Each path is a new rotation, seen through one point. The rows after it are directions, each followed by how far the rotation turns it, in degrees a step (0 if it stays put).
Each turn is a multiple of 5 degrees from 10 to 175, or 0.
Each row of a path follows its step; steps can be skipped.
Rotation 1:
step 0: [  7  -8   0  17   5   2   9  -4   8   0 -17  21  -7   6  -2 -23  10  31
   1  -5   7   2   5 -12   6]
step 1: [  3  -4  18  20  -2   2 -19 -10  15   8  -6  13   0  -9  -8  -4  -9   0
   2  -4 -21  -6  19 -18 -11]
step 2: [-11  -3 -11   5 -13   9  16  -5   8  -1  -3  -2 -28  -6 -20   0   2 -12
   2 -15 -19   3  15   3 -15]
step 3: [-16  -9  -6   6   1  -3   7  14   5 -26 -19   6   5  10 -11   3   1 -20
   8   0 -18 -12   5   7  17]
step 4: [  7 -10 -20  -5  -8 -17  21  10   7  -3 -13  16  17 -10   3  -3  10  -3
  -8  -8   8 -15  10 -18   3]
step 5: [ 10 -14  -4   2   6  -2 -13   6   1  -2  -6  11   2   0 -12  -7  12  26
   9 -24 -11  -1 -11 -25   3]
step 6: [  5  -2  12   3   7 -11   1  -1  23   8   5  20 -17   7  -9   2 -19  14
 -12 -11 -20  -9   8  -2 -12]
step 7: [ -4  -1  -7  21  -5  14   7  -6   4  -6 -20  16 -28   5  -7 -17   3   3
  -2   7 -12   3  16  11  -1]
step 8: [-11 -11  13  18 -13  -1  -2  -2  15 -11 -18   1  12  -7 -13  -3   5 -25
   3   2  -4 -10  21 -11   3]
step 9: [ -1  -1 -22  -5 -12  -6  21   0  -5  -6  -7   3   4 -19 -17  12  11  -9
   8 -21 -14  -2   4 -18  -4]
[ -8  -6 -11  -4   1   2  -1   9  -3  -5   2  -2   7   0   5   5  -5   1
   2  -5   3  -1   4  -1  -2]	60
[  5  -3  -6  -3  -1   3  -3   2   0  -2  -3  -8  -9   4   3 -10   8  -2
  -2  -7   4   6   2   0  -2]	145
[ -5  -4   6 -11   5   4  -1   3  -4   6  -8   2  -4  -5  -3   2  -2  -3
  -1   1   0   4  -2 -10  -3]	95
[ 2  6 -1 -3 -4 -2  7  6 -2 -2 -3 -6  6  2 -1  5  9 -4 -5 -1 -2 -4 -6 -6
  8]	65
[-3  0  0 -4  6 -2  9  5  0 -4 -4  3 -9  8  4  1 -6 -1 -3  5 -4  2 -2  9
  4]	95
[  1   0   7  -4   4  -5   1  -3   1   0   6   0   3   0   3  -1  -3  -8
 -14  -7   2  -3   9  -1  -1]	155
Rotation 2:
step 0: [ 24  25  13 -12   0   0  13 -16   9  13  -6   3  -1 -15   8  15  -5  -1
  -5   3  16   1   7 -16 -22]
step 1: [ 11  11  24  -1  13   2  -1  -2  11   4   2  19 -11 -11 -23   2 -21  -5
  -4  24  17  -3   9  -4 -13]
step 2: [ 14  13  27  -7  -5  -5  -2   7  -7  17  17  20  12   0  -6  15  -2   1
  15  11   0 -16  15  -6 -19]
step 3: [ 21   1  14  -5   9   8   9  -9 -13  12  -2   2   9   8   5  21  -9 -13
  -7  10  20   6  25 -10 -18]
step 4: [-12  -4  20  -4   9  -4   3   5   0   5   6   5   4  -2  -7   6 -17 -20
  15  29  31  -3  13  -9  -5]
step 5: [  2   6  20   0 -14   2   8   3   5  12  10  -2  12  -7  14  17  14 -11
  20  18  17 -11   2 -12 -26]
step 6: [  6   0  16   4   7  13  -1  -8   2  13 -13 -12   7 -18  -4   9  -2 -12
 -13  15  22   7   4 -13 -32]
step 7: [ -4  -2  34  -3  13   2  -6   6   7  19   3  -8  -1 -21 -16  -6  -5  -3
  12  24   4 -10   8 -15  -8]
step 8: [ 27   3  22   8  -1   5  -8 -11   3  25  14  -8   8   0   7   3  14  -7
   9  17  -6  -6  15 -10 -18]
step 9: [ 13   0  13  -1  12  -6 -11 -24 -11  19   1  -6  13  -5  -5 -11 -14 -22
  -7  14  17   8  12 -15 -12]
[ -4   3 -11   1  -7  -3   5   3   7  -5  -7  -5   0  -6   1   1   1  -3
   2   3   7  -4  -3  -6  -4]	60
[ 2 -1  1  6 -8 -2 -4  1  7 -3  8  3  0  8 -5  1  4 -1 10  5 -5 -2 -4  4
 -4]	120
[-2  2  4  3 -8 -4 -8  2 -6 -5 -7 -7 -9  5  6 -3 -4  7 -1 -1  2 -2  2  5
  0]	0
[  7   7  -2   2   2  -9  -2  -5   5   7   1  -4  -4  -5   1 -12  -1   0
   0   0  -6   4  -2  -2   1]	35
[-12   1   4  -5  -1  -9  -6   4  -4   2   2   3   6  -5  -7  -3  -6   1
   6  -2  -1  -2  -2  -3   3]	135
[ -3   2   8   0  -2   0   4  -2  -2  -6   4   6  -6  -7   2  -4   5  -2
  -4  -4   4   4 -11   2  -7]	70
Rotation 3:
step 0: [  5  13   3 -14  14 -15 -17   9  -1  15  14   3 -13   3   4  15 -13  -1
 -16 -19  11  17  10   9  -6]
step 1: [  8 -19  27  -4 -10  20 -11  -5   8   2 -11 -18  -4   4  13  15  -7  -5
   1  -5   4  11  19 -10  -6]
step 2: [  2   7 -33 -16 -16   4 -13   3   4  10  -5   5  12   3  13  14  -5 -22
  -9  -8   2   3  17   1   2]
step 3: [ -1 -11  -1  14  -4  -1   2 -13  19  16 -13  -4  -4   3  16 -12  -3  -1
   7 -10  14 -11  16  11 -30]
step 4: [  9  27  -5  -5  -2  16 -14  -2   0 -15  -4  10 -14  15   9   3  -6 -22
   5  -3  17 -12  -9  15  -9]
step 5: [ -6 -18   0   8   6  21  -3  -7   2  -4 -13   6  -3  15 -20  -4  -7 -13
   9  -6 -25  -5  13  16 -17]
step 6: [ -1  22 -18  -3  19   0   4 -15   7 -12   5  10  11  20  12  15 -16  11
  14 -12 -11  -5   0  -3  -4]
step 7: [-11  -4  11   7  -5   5  21  10  18 -10 -27  -7   0  14  -2  18  11   9
   4   0 -11 -21  -5   8  -4]
step 8: [ 12  24 -18 -20 -10  -8   5 -12  -6 -14  -4   0   0   1  -3  -7  16  13
   6   4 -22 -10   2  19   6]
step 9: [ -6  -1  17   9  13  -6  10   4  -3   6 -13   2   6  -5  -4  -8   4  22
   1 -23 -10   8 -13  33  -3]
[ 1  5 10  6  7 -2  1  0  4  0  1 -3 -1  1  8  5 -2  6  3 -3 10 -1 -8 -2
 -4]	120
[ -1  -4  -5   1   2   3   0  -5 -11   0  -5  -7   1  -9   5   2   0   0
  -1  -4   6  -7   1   7   5]	55
[ 2  1 -6 12 -4  8  3  1 -2 -3  3  7  0 -4 -1  2 -3 -5  5  3  6  2  4 -1
 -8]	35
[ -5   3  -1  -5  -8   4   3   1  -3  -9   4   5   3   3   5  -5  -2   1
  -2 -12   4   3  -5  -3   4]	160
[  4   9  -5  -3  10   0  10   5   3   1   0  -5   0  -1   1   0  -1 -12
  -3  -1   0   6  -2   2   4]	170
[ 5 -2 -3 -2 -8 -2  7  1  4  1  4 -7 12  1  1 11  3  1  0 -1 -1 -4  2 -4
 -2]	70
[ -1   2  -3   1  -3  -9   7   1   4  -3  -1   2 -10   2   1  -4   3   2
  -8   3   7 -10   6   0  -1]	85
Rotation 4:
step 0: [-14  -5  -8 -10  14  -6 -17   8  -7  -5  -2  24  14  -8  -7  16 -23  22
   8  -4  -9  -5  -3   3  -3]
step 1: [ 22   8  -3   5   1  17  -8  -4   7  22   1   8  -5   8 -35   4  -1   2
 -11 -18  -5  -4   1   1  -4]
step 2: [  4   0  12 -15 -14  -4 -11  11  -5   7  -6   5  15 -11   1  24  -8  27
 -11   6  20  -4   4  -9  -5]
step 3: [ -8   0  -1  -4   9   1 -22   0  16   7   5   1  -6  15 -12  19 -23 -18
  -4 -14  -6 -13   1  -8 -17]
step 4: [ 12  12   2  -1  -8  -9  -4 -13   4  14  13  -3  12  -7  -6   8   4  17
   0 -21  25  15  12   8 -18]
step 5: [-11  -9  17  -7  -5  19 -17   8   5   9 -10 -23  13   9   8   9 -11  -3
   0 -10   0   7   1 -25 -10]
step 6: [-11  -6   6   8  -7  -9 -12 -11  18  -6  38   6  -9   8  -2  13   7   0
   0  -3  12  15  -1  -2 -13]
step 7: [  1  18 -15   1  -7   7 -10  14   4  -2   1 -24   6  14  16 -10 -10  10
   6 -23   9  18   8  -6   4]
step 8: [ -4 -34   3  -6  -5   4  -8 -14  14 -10  -1   2   3  13  -1  11  17   0
  15  -5   4  22  -3 -14   9]
step 9: [ -3  -3  -6  21  -7   0  -9  26 -11 -20  20   6  -6  14   7 -10   6  11
  -9 -20  -6   7   4  -4  -6]
[ -2   2   2  -8  10   3  -4  -4  -5   6  -3   3  -4   1  -6   0  -4   3
 -10   4   6  -1   5   2  -4]	25
[ 7 11 10  8 -2 -3  0  0 -4 -2 -6 -2 -1  4 -1 -3 -3  5  3  0  9  2  1  0
  5]	135
[-1  2 -3  2 -5  0  4  0  0 -9 -8 -1  3 -4 -6 -1 -4 -9 -6  7  0  9 -2  6
 -5]	0
[-2  4  3  2  2  5 -9  1  7  5 -9  3  1  5  8 -2  0 -7 -4 -2 -7  1 -1  4
  4]	160
[ 1  8 -8 -5  8 -3 -5 -1  4 -3  4 -3 -1 -3 -2 -3 -6 -1 10 -3  0  0 -2 10
  1]	110
Rotation 5:
step 0: [-15 -14   6 -14 -16 -22   3 -16   1   2 -12   7  -5  15  -4   6  -4 -10
  13   6  12  -6  14 -12  -8]
step 1: [ 12   4   0   2  -3  -5  -5 -16   5  11   1   6 -11   7  -6  22 -31   0
   1 -11   1  24  -6   1  -4]
step 2: [  8  -2  -2   9 -16  -6 -15 -13 -14  14 -16  14 -12 -16 -10   5   1   0
   0   2  21 -17  -1  -4  -9]
step 3: [  6 -22  15  17 -16  12 -11 -16   2  -3   3 -12  -9  -1  -6  21   6  10
   8  -1  -3  16  -4   0   4]
step 4: [ -6  -4 -21  -2 -16  -3 -11   8   0  -4  -1   4 -24   1   0  21  18  -9
   1   2   3  -2   0  12 -21]
step 5: [ -6 -19   2  -4 -19  -6   1  -3  -5  -2 -16 -16  -8  16  -8   1  -8   6
  -6 -17   5   6  -6  26  10]
step 6: [ -9  11   5  -3  -4  -6 -15   8 -11  -3 -12  11  -6   2  -8  17   3  21
 -19 -12 -10   2 -13  -1 -23]
step 7: [ -6   2   6  16 -12 -12   6   1  -5 -12  -7 -13   8 -17   2  13   7   4
 -16  -8  26   3 -17   8  10]
step 8: [  9   4  -4   9   9 -10 -16 -10  -1 -29  -8  -9   1   0   2   3  24   4
   5 -16 -15   2  -9   1 -12]
step 9: [-23  10  -6  -5  -8  10   0  -4  12 -12 -13  -5  -9  -9  28   5   4  -5
  -5 -10  -1  -8 -11  16  13]
[ -6   7  -6  -1   2   4  -2   1   5   3   3   5  -4 -11  -6  -1   1  -3
  -2  -5  -6   1   0   0 -11]	155
[ 3  8 -4 -1 -3  0 -6  5  3  4  5 -2  4  2  6 12 -5  6  5  0 -7 -6 -2  1
  0]	145
Rotation 6:
step 0: [  7 -15  24 -13 -12  -3   5 -29 -10 -11   6   8   0  10 -17   6   8   1
 -17  15  17  -2  -6   4 -10]
step 1: [ -1  -4  16   5  26 -23   9  18 -18   1  10   3   0  -6 -23  12  15 -11
  -7  13  -2 -11  -4   7   8]
step 2: [-27   4  22  17  18   1  10 -17   1  -6   2  12   6  -4 -14 -18   4   5
  16 -11  -2   0 -14  14  -3]
step 3: [ 18 -17  23   2   1  -9 -10 -26  -8  10   9 -13   7  -5 -16   0  10  13
   0  -5   8  20 -15  -9  -4]
step 4: [  7   3   4 -22  17  -6  11   3 -12  14 -12  -6   9  -8 -37  -4   4   4
   2  10  10  -4   6  17  12]
step 5: [-16 -10   0  -5  -4  -5   0 -11 -18 -16  13  33   2  -9 -24 -15   3   7
   4   0   6  -9  -8  11 -15]
step 6: [  5 -24  25  -8  17 -13   0  11   1  -3  15   3  10  -3  -8  -6  21   1
 -15  -4 -11  19 -12  -4 -14]
step 7: [-20  -4  18  -1  24   5  14  -6   6  11 -22   2   3   4 -20   0  12  11
 -14  -4  24  -1  -4   3  10]
step 8: [-10 -14 -11  14   4 -14   1 -22 -29   3   6  -1 -14 -17 -16   4  12  15
   1  -2  12   6  -5  10 -11]
step 9: [  4  -2   7  -7  15  -8   0   2   1   0   6 -20   6 -13 -31 -25   2  -7
  -9  -1 -15  11   3  14 -21]
[-6 -1 -5  1  4 -3 -5  6 -2  6 -7  2  0  1 -4  7  0  4  3 10  3 -9 -3 -2
  7]	115
[  1   5  -5 -10  -6   1   0  -1  -3  -7  -1   3   0   5 -10   1   1   3
   0   5 -10   3   3  -5   0]	70
[ 1  4 -3  6 -5  0  1 -7  8  3 -6  9  1  6 -6 -5 -1 -6 -3  1  5 -3 -5 -1
 -5]	145
[  7  -2   1   1   4   0   5   7   6  -3  -1  -5  -3  -8  -8  -2  -1  -8
  -3   0   2  -1   1 -10   5]	130
[ 9  1 -3  2  2 -9 -2  3 -6 10 -1  2  3  0  3  2  6 -6 -3  2 -7  7 -1 -1
 -3]	140
Rotation 7:
step 0: [  5 -27   0  22 -10 -10  -3  -3  -3   1   4  16   2   7   3   7  24   1
  -8   0   9 -15  25 -14  -5]
step 1: [-16   4  -9  18   7  -3   9  -1   6   8  -3  16  -5  11 -14 -19  10 -21
  12  19   3 -13  20  12  -5]
step 2: [-17   9   6  -7   9   4 -12  28  10 -10   6  27 -21  -4 -14  -8   1   0
  -2  -6   3  -7  -3  18   0]
step 3: [-24   6   8 -16 -11  -9 -19  -4 -10   2  -2   7 -14 -25  18   3   0  10
  -7   2  -4 -15   7   8  18]
step 4: [ -9   4   7   5  -7   5   0   0 -16  -7 -14  -8 -13   1  -4  30  -1   8
  16  17  -1   5  19  -7  28]
step 5: [  4   8   3  12  -4  14  13   7   8 -11 -27  -8   7   8  10  21  19 -11
   4  -6  18  -6  -4  18  12]
step 6: [ 13  14  15  10  10  -7  -4  -2  -7  -7 -17 -22 -24  -7   2 -11   3 -17
 -13   0  15   2  -9  15 -14]
step 7: [ 10   9   8  27   6 -10 -11  -1 -16   3  11  -1 -10  -2   6   6 -21  21
  -5 -23  12  -1   8   8 -12]
step 8: [-10   3 -17  16 -34   7  -6 -12 -11  10   9  -3   6  -4  -5  13 -17 -13
   6 -11  -2   2  10  10 -14]
step 9: [ 17  10   7  -8 -18   2   4   0  13  -1   5  19 -12  13  -2  13  -7 -33
   8  -9 -12  16  10  -1  -2]
[-11   6  -1   7  -1  -3  -3   8  -4   3   9   2   0   6   2  -6  -4  -5
  -2  -3   1  -1  -2  -4  -5]	60
[ -2   0  -2 -10  -3  -4  -3  -4  -1   5  -8  -3  -3   0   7  -4  -1  -8
  -4   4   4   0   7  -5  -7]	135
[ 3 -4  2 -3  2  3 -3  9 -2 -6  0  1 -9  4 -9  5 -2  1 -3  1  3  8  3 -8
 -4]	155
[ 2  5 11 -6 -2  2  5 -1 -1  0  2  7  2  0 -3 -7  1 -1  1  4 13  3 -6  3
 -2]	90
Rotation 8:
step 0: [ -7  -8  22  12  -8   8  16   8  -5  21   7  -1  -5 -16  -4   6 -12 -10
  17   5 -28 -11   4   7  -9]
step 1: [ 11  10   0 -12  -6  -6  20  14  -8  30   5 -15 -13  15   0   1  -9   6
   3  -8 -10 -10   9 -16 -16]
step 2: [ 15   8  17 -12   5  -8 -17  10 -30   9  10   6   6   7 -15   7   3   1
  12 -11  13  -8   5  -1 -22]
step 3: [  3   7  28   1 -12  -9   2  -3   2   0  19  24   5  -4  -1  -3 -16 -10
   0   1  -8 -11  -2  22 -25]
step 4: [  9   3   8  -3   3 -19  21  13   0   5  -1 -19  -3  16  -4   0 -19  -8
 -17   4 -16  -5  11  24  -9]
step 5: [  5   6   3   9  14 -12  -3  14 -25  11  -1 -11  -5   9   2   3  10   7
  18  20   2  -4  25  17 -13]
step 6: [ -8   7   9  -4 -19 -20 -12   1  -5   3  14   8  -7 -10   8 -11  -9  31
  14   5  -1 -14  13  11 -13]
step 7: [ -3  -2  24 -12 -17 -21   3 -13 -12   3  -5 -19  -1  -4  -9   0 -21   0
 -12  -6   6 -17  10  11   9]
step 8: [  4 -15  13  11  -1   9  11 -15 -19  11   1  -5  -4  17   6  17  -2  -4
  -4  18  13 -22  16  13  -8]
step 9: [  7 -11  -7   0  -5  10 -13  17 -14   2  13  -1 -14   7  23  -3 -26  19
  -5   9   2 -12   4   7 -17]
[  1  -7   0   1   4  -4   2  -3  -6  -6 -12  -3   3   6  -6   3   5  -2
   9  -1   4   0  -3   0  -6]	125
[-6  4 -6  8  2  1  2 10  0 -2 -4 -6 -5 -5 -2 -3 -2  3  9  2 -8  2  2  3
  1]	70
[ 7 -4 -7 -5  7 -1  2  6 -4  8  0  1 -4 -3  9 -6  6  4  3  0  8  0 -2  1
 -2]	95
[  1   3  -3   8   8   4  -4  -2  -4   4   7   0   1  -2 -11   4   8   0
  -2  -1   4  -7   2   5   5]	125
